One vector is turned by the same rotation once a step. Each row is the vector after some number of steps, and that number follows the row.
The counts run from 0 to 433.
[-29.4  12.0  -5.3  13.0 -31.3  21.3  38.1   5.9  17.9 -10.2   9.8  -3.2
  19.5  19.2  -0.3 -24.5 -18.6 -27.2  -1.2   2.1 -20.9   6.0  -1.9   0.1
 -38.7  22.0  -2.0  -3.2 -22.8  -3.7 -19.3 -29.9  -5.4]
144
[-11.2  22.6  13.3  15.7   3.9 -13.1  -4.1   4.2 -17.3  -8.8  14.2 -26.1
 -16.4  52.1 -18.4 -15.7   3.2  -3.4   0.4  -4.6 -17.1  18.1  -1.3  -4.5
 -29.3  -3.3  24.4  -9.2  10.3  27.3  11.2 -18.4 -37.0]
416
[-16.4  28.8  -4.6  38.2  12.3  -9.7  11.1   3.5   4.6 -22.3  -0.5  -1.3
   5.0  30.3   5.3 -13.3  -4.0 -25.6  14.0  -5.9   3.1  16.6  22.1  17.0
 -17.6  -1.3 -20.8 -23.5  -5.4  14.0 -16.5  -4.7 -54.4]
94
[ -2.3  21.4  13.7  25.3  -9.1   1.1  15.5  14.6 -29.7  -9.9  14.0 -26.4
 -20.9  29.6  29.2  -3.1 -22.9  14.7   9.5  13.4  -4.2  25.4 -21.8  10.9
   6.9   5.7  27.1  -4.8  13.4  29.1   8.0   5.0 -36.4]
308
[  0.3   0.1  13.5  27.8 -30.2   1.3   6.9  13.7  18.7  -3.1   4.6 -20.8
   9.8  43.0 -12.6 -28.0 -10.5  -5.1   5.9  12.3  -6.8  32.6  13.8   3.3
 -38.8   1.9  10.7 -27.8  -5.7   5.7  -7.3 -15.1 -25.0]
132
[-12.0  30.0   4.7  20.3  -1.9   4.4  10.6  -6.5 -15.2  -1.7  38.0   4.7
   2.9  42.8   5.2  -9.1  -4.0 -21.7  -7.6   1.5 -27.6  22.2   1.4  18.3
 -24.2   3.3  14.5   0.1 -32.6  40.7  -7.5  -2.1 -25.2]
423
[-12.4  28.8  18.0  15.1   6.6 -13.5  -2.0   8.2 -15.3 -26.3  -2.8 -10.9
 -15.9  51.4 -16.7 -12.6  -0.1 -21.0  -7.0  -4.9  15.0  32.2   3.4 -10.6
 -17.1   4.4  -0.4 -13.0  17.5  24.8   5.7  -7.0 -32.9]
414
[-20.5  14.2  13.2  15.5 -26.2 -11.1  15.7   3.7  -5.8   3.7   5.4 -42.1
  -8.7  29.6  32.7 -11.0 -14.5   2.3  47.0  -8.0 -12.9  -0.4  -4.2   1.3
   4.2  28.5   4.4  -3.7  14.4  -7.8 -18.0 -23.8 -22.9]
231
[-29.0  55.4   8.7  17.0  -7.8   0.5  10.5   0.7  -0.5  -6.6  12.1  11.7
   2.7  14.9   5.2   8.2 -21.0   2.0  21.1   7.1 -22.9  21.0   2.1   3.3
 -27.3  29.4 -20.0  13.1 -23.5   0.8  13.3   8.7 -27.5]
47
[-28.0  31.9   4.3  27.5 -12.2   1.6  33.0 -12.3  15.0 -19.9  20.4  -3.1
  12.0  10.9  -1.1  -6.7 -33.6 -26.2  -9.2   3.1  -4.0  15.9   9.2   3.2
 -24.2  15.9 -31.6  -3.2 -25.5  16.7 -18.4 -21.5   0.2]
112
[-14.0  -2.8  11.5  21.4 -24.3  24.2  18.2  13.6   3.9   4.6  21.4 -11.9
  18.6  16.9  21.8 -23.9  -0.5 -26.9   8.6  26.0 -12.4  20.3  11.5  17.5
 -20.7  15.6 -10.5  -6.3 -27.0  12.4 -22.5 -18.8 -28.5]
139
[-25.5  20.0   9.7  11.7  17.5  12.5   0.2   4.8 -24.7   1.1  31.2   0.5
  -9.8  39.4   3.4 -11.7   0.9 -30.6   5.7  25.8  -0.5   8.3  -8.0  16.2
 -17.9  19.5   7.8  26.7  -7.5  25.5   8.8   7.6 -37.6]
389
[-14.7   6.1  12.4  29.8 -30.0  -7.7   0.8  15.3  18.5 -27.0 -17.1  -5.0
   9.9  29.3  -5.5  -0.9 -14.0 -14.7  28.9  -8.9  -7.9  37.5   5.4 -17.1
 -23.2  42.2   4.4 -14.8  -3.4  -6.6   7.0   3.0 -18.3]
160
[-38.2  47.1  20.1  10.5  14.1  -8.4   0.2  -8.1 -19.9 -27.7  -6.3  -3.8
  -3.5  38.0   6.8   3.3   6.7 -22.4   5.3 -24.3   2.9  25.4   0.9  -6.0
  -2.6  24.7 -24.9  -7.0   2.0  10.3  -3.5  -3.2 -29.5]
408
[-24.3   5.5  11.8  19.5 -17.5  -5.8  16.3  28.2  -3.8 -17.3  -0.4 -30.4
 -19.1  16.9  25.4 -10.9 -18.4   7.3  44.6   9.3  15.1  24.9   5.7  -7.1
  20.7  26.2   3.5 -15.0  -2.6  14.3  -8.5 -21.8 -31.7]
198
[-36.7  27.5  22.5  -4.2  -7.7   1.0  13.2  -0.6 -20.5  -5.3  23.5 -23.4
   2.4  22.6  -0.1  -4.0  -6.5 -11.1 -21.0   7.0  22.2  25.1  17.6 -15.5
 -34.9  21.0 -14.0   6.8  -4.1  28.7   0.5 -38.0  -0.5]
432
[-32.8  36.2  31.1  -2.9  -4.4  -3.9  -8.0   1.2 -19.2   0.6   3.4 -18.8
  -3.8  34.0  18.5  -8.7  13.1 -12.0   0.3 -18.1  -1.2  21.6  -5.8  20.5
 -12.8  32.5 -10.7  -6.6   2.9 -20.5  -8.2   3.0 -42.3]
375
[-26.0  44.3  27.4   5.1  -2.8   1.9  -1.7  -1.3 -26.3  -2.4   4.8  -5.7
  -9.3  38.5  13.6 -10.5  17.0 -13.2  11.5 -15.2 -10.0  15.9 -14.0  11.9
  -3.0  28.2  -4.3  -5.2  -4.5 -19.6 -11.6  -0.7 -43.0]
376
[-11.8   3.3 -17.1  18.1 -13.1  -3.1  36.4  24.8   9.0 -20.7  12.7  -2.1
   5.1  27.3   7.3 -30.1 -20.1 -23.0  21.4  11.5  29.1  -0.8  -3.3   5.2
 -18.5   8.7  32.7 -12.8   2.3  11.0 -28.6 -19.9 -24.6]
209
[-20.9  26.5  10.6  19.9  18.3   4.5   4.6  -4.0 -17.7  -3.8  27.7  -1.4
 -14.9  33.6   1.1  -4.3 -10.2 -36.5  -6.5  13.8  -9.3  10.5  -9.6  18.8
 -16.7  25.4  -5.2  30.7  -5.3  31.5   9.7  15.9 -32.2]
390
[ -3.4  17.1  20.0  22.5 -14.8   3.2   8.7  10.4 -30.2 -13.4  12.7 -22.2
 -21.1  41.0  20.7  -3.5 -10.2  19.4  18.5  15.1  -4.0  24.4 -21.1  -4.1
   0.6   9.8  39.4  -8.2  14.4  16.1   8.9  -2.4 -34.2]
307
[-13.1  -7.8  14.9  18.5 -28.5   3.1   6.3  33.9  13.1 -17.5  -7.7 -35.1
  -9.0  17.5   2.2 -20.3 -13.1  -4.0   9.9  11.9  14.1  47.1   7.1  -3.7
 -10.1  27.7  -0.7 -20.4   0.5  10.8   4.2  -8.8 -31.6]
165
[-20.1  -4.4 -11.6  23.0  -2.5   2.0  25.2  10.7   3.7  -1.8  26.5 -18.2
   6.1  13.8  31.3 -17.3 -36.2 -13.8  27.4  29.0  20.3  -6.2  16.3  16.4
 -23.1  17.7  21.3  14.4   2.7  24.7 -10.1  -9.7 -16.7]
215
[-20.6  25.2  -1.7  21.6 -11.6  -3.1  29.3   3.1  -0.9   1.6  -8.9 -34.1
  -3.9  23.6  40.2 -14.5 -26.8  -9.7  34.1  -8.5   0.8   3.8   6.6  20.0
  13.6  15.2 -11.5 -11.6  22.0   1.1 -29.1  -3.1 -31.1]
233
[-30.0  17.6  17.2  13.4 -22.0  -6.8  18.2 -11.0   8.3 -20.3  17.0  -6.7
  19.3  20.4  -6.9 -11.5 -12.4 -20.8   0.5  -0.7  13.9  16.2  10.7 -13.8
 -40.6  26.1 -15.6  -7.9 -18.3  -6.0 -15.3 -42.5   2.3]
114
[-30.6  43.7  23.9  -0.8 -22.4  -3.5   0.3  10.5   1.6 -22.3   8.2   7.0
   4.5  27.5  -9.9  -5.3  -1.4  10.4  13.8  -1.1   3.8  28.6  -3.5  -9.0
 -33.9  27.8 -10.2 -12.0 -18.6 -19.2  10.7  -8.8 -27.7]
51
[-30.2  11.9 -13.1  32.2  -9.8  -9.5  19.1   2.3  17.4 -18.3  -1.2 -12.8
   7.9   2.8  17.3   5.3 -43.1 -14.2  18.4 -13.7  -4.6  16.4  15.7   3.2
 -20.1  47.6   5.9   3.4  -6.8  17.4   9.3   8.4  -9.8]
188
[-13.3   7.2  -5.0  28.4 -13.3  -8.9  27.5  27.5  -2.0 -26.2  -0.8  -4.1
  -1.7  18.8  28.1 -15.4  -3.6 -32.4  29.0  -4.7  12.7  10.4  -2.6   9.1
  14.3  22.7   3.8  -9.9  -5.2  16.7 -37.6  -8.2 -35.6]
204
[-24.2   1.8 -18.5  15.7 -18.0  11.9  42.9  25.7  19.7 -29.0  -5.0  -7.6
   3.1   6.8  -0.2 -21.5 -25.6 -37.6  -9.3  -6.2   8.3  11.8  -6.4   6.6
 -17.4  24.6   4.0  -5.2  -6.5  19.2 -18.0 -13.5 -19.8]
176
[-15.4  32.1   6.5   6.9 -14.2   9.1  39.5  15.0 -29.8 -20.5  24.8   9.0
  -9.1  28.0  10.3 -13.4  -8.1 -14.1  -6.8  16.2  18.4   0.7 -35.5  -7.6
  -7.7  15.3  29.7  10.0   1.7   7.6 -19.3 -24.9 -14.4]
319
[-14.5  50.1  20.5  18.5   0.9 -10.6  -1.5   0.4 -22.9  -2.2   0.5   2.8
  11.5  23.9  24.9  16.8 -13.8  -0.6  13.0  17.7   6.8  20.6  17.2  -8.8
 -29.3  19.9 -19.9  16.9   9.7  18.8  10.6   9.5 -30.0]
13
[-41.2  15.9  15.0   1.0 -13.2  20.8  21.5  -2.3 -18.3  -5.3   1.3 -31.7
  -2.2  27.3  33.2  -8.5 -15.5  -3.1  41.3  19.3  15.2   5.7  -9.2 -11.0
  -9.2  26.0  -4.0  11.6  21.9 -14.0  -4.3 -17.8 -10.3]
261
[ -7.1  37.5  23.1   3.0  -7.5  -9.5  26.0  24.0 -16.3 -10.0   8.9   2.3
 -15.4  34.5  -4.4 -24.3  -8.4 -30.4 -26.2   5.3  30.4   6.2 -20.3   6.5
  -8.1  19.1   4.7   3.0  20.0   0.3 -16.5  -5.6 -27.4]
350
[-11.3  23.8  14.9  20.1 -14.8  -7.2  11.5   5.4 -11.2 -25.0 -11.1 -21.2
  -6.4  34.9  11.7  -0.7 -24.5  12.2  -6.9  -7.4  31.7  36.0  -8.8   3.4
 -15.7  17.2  26.6 -20.1  29.6   8.6  11.8  14.5 -22.5]
304
[-20.1  20.9   8.7   5.8  13.2   0.4  10.0   8.8  -7.1  -4.1  12.6 -25.9
 -27.8  40.0 -19.0 -26.2 -11.8 -24.2 -23.7   6.1   1.1  13.1 -11.3  15.0
 -26.0   5.5   4.4  11.5  21.0  22.8  11.4   1.0 -40.5]
385
[ -8.0  52.6  19.9   1.7 -26.4   4.0  15.0  19.6  -5.1   4.5  12.1 -15.7
 -11.7  34.5  -0.6 -16.9  -8.5  20.9  -4.0  11.9 -12.1  28.6  -7.6   3.2
 -22.3  -8.7  -1.8 -18.5  -2.4   4.7  -0.6 -12.4 -41.7]
23
[-17.3  34.4   4.6  24.5 -11.3  -4.8  12.0  -6.9 -23.5 -29.3  -6.1   3.9
  -0.2  41.5  16.8   8.1 -17.0   8.6  26.7 -14.0  -6.9  12.8 -24.4  -6.4
 -14.2  24.5  38.8  -9.8  13.4  -1.8   5.6  10.5 -18.9]
301
[ -5.4  27.7  26.9   2.1 -13.7 -14.6  18.3  17.8 -13.8  -7.0  14.2  -8.0
 -16.6  38.5 -14.2 -24.5  -4.7 -27.6 -25.1   6.0  15.4   3.1 -27.6  -0.5
 -17.8  26.5  13.8  15.2  23.8   1.7 -10.6 -15.1 -22.7]
351
[-16.0  24.2  17.6  10.0 -11.1  -1.3  11.4  -0.7  -7.2 -21.0  32.2   7.0
   8.3  34.2  -3.7  -4.7  -2.2 -33.6 -28.6  -3.2  17.6  33.4   3.6  -2.2
 -29.5  23.8  -4.2   2.5 -23.6  32.7  -9.3  -5.9  -5.7]
426
[-31.4  44.0   8.2  11.2   2.2  -8.9   4.2 -12.3 -10.5 -21.5  -5.3 -10.8
  -2.6  49.4  -8.1  -5.5   5.3 -13.2  -1.1 -38.7 -22.6  17.9  -7.9  -0.7
 -20.2   8.7   4.2 -23.0   1.5   4.4  -0.6  -8.3 -27.1]
410
[-35.7  46.7  33.1  -2.6  -6.1   5.8   0.4   0.7 -25.9  12.1  17.2 -23.9
 -21.8  31.7   8.6  -8.2 -16.3  12.4  22.5  11.7 -13.5  15.7  -9.1   0.4
   0.1  21.0  -6.7   2.3  -0.9  -8.0  18.0  -5.8 -29.4]
371
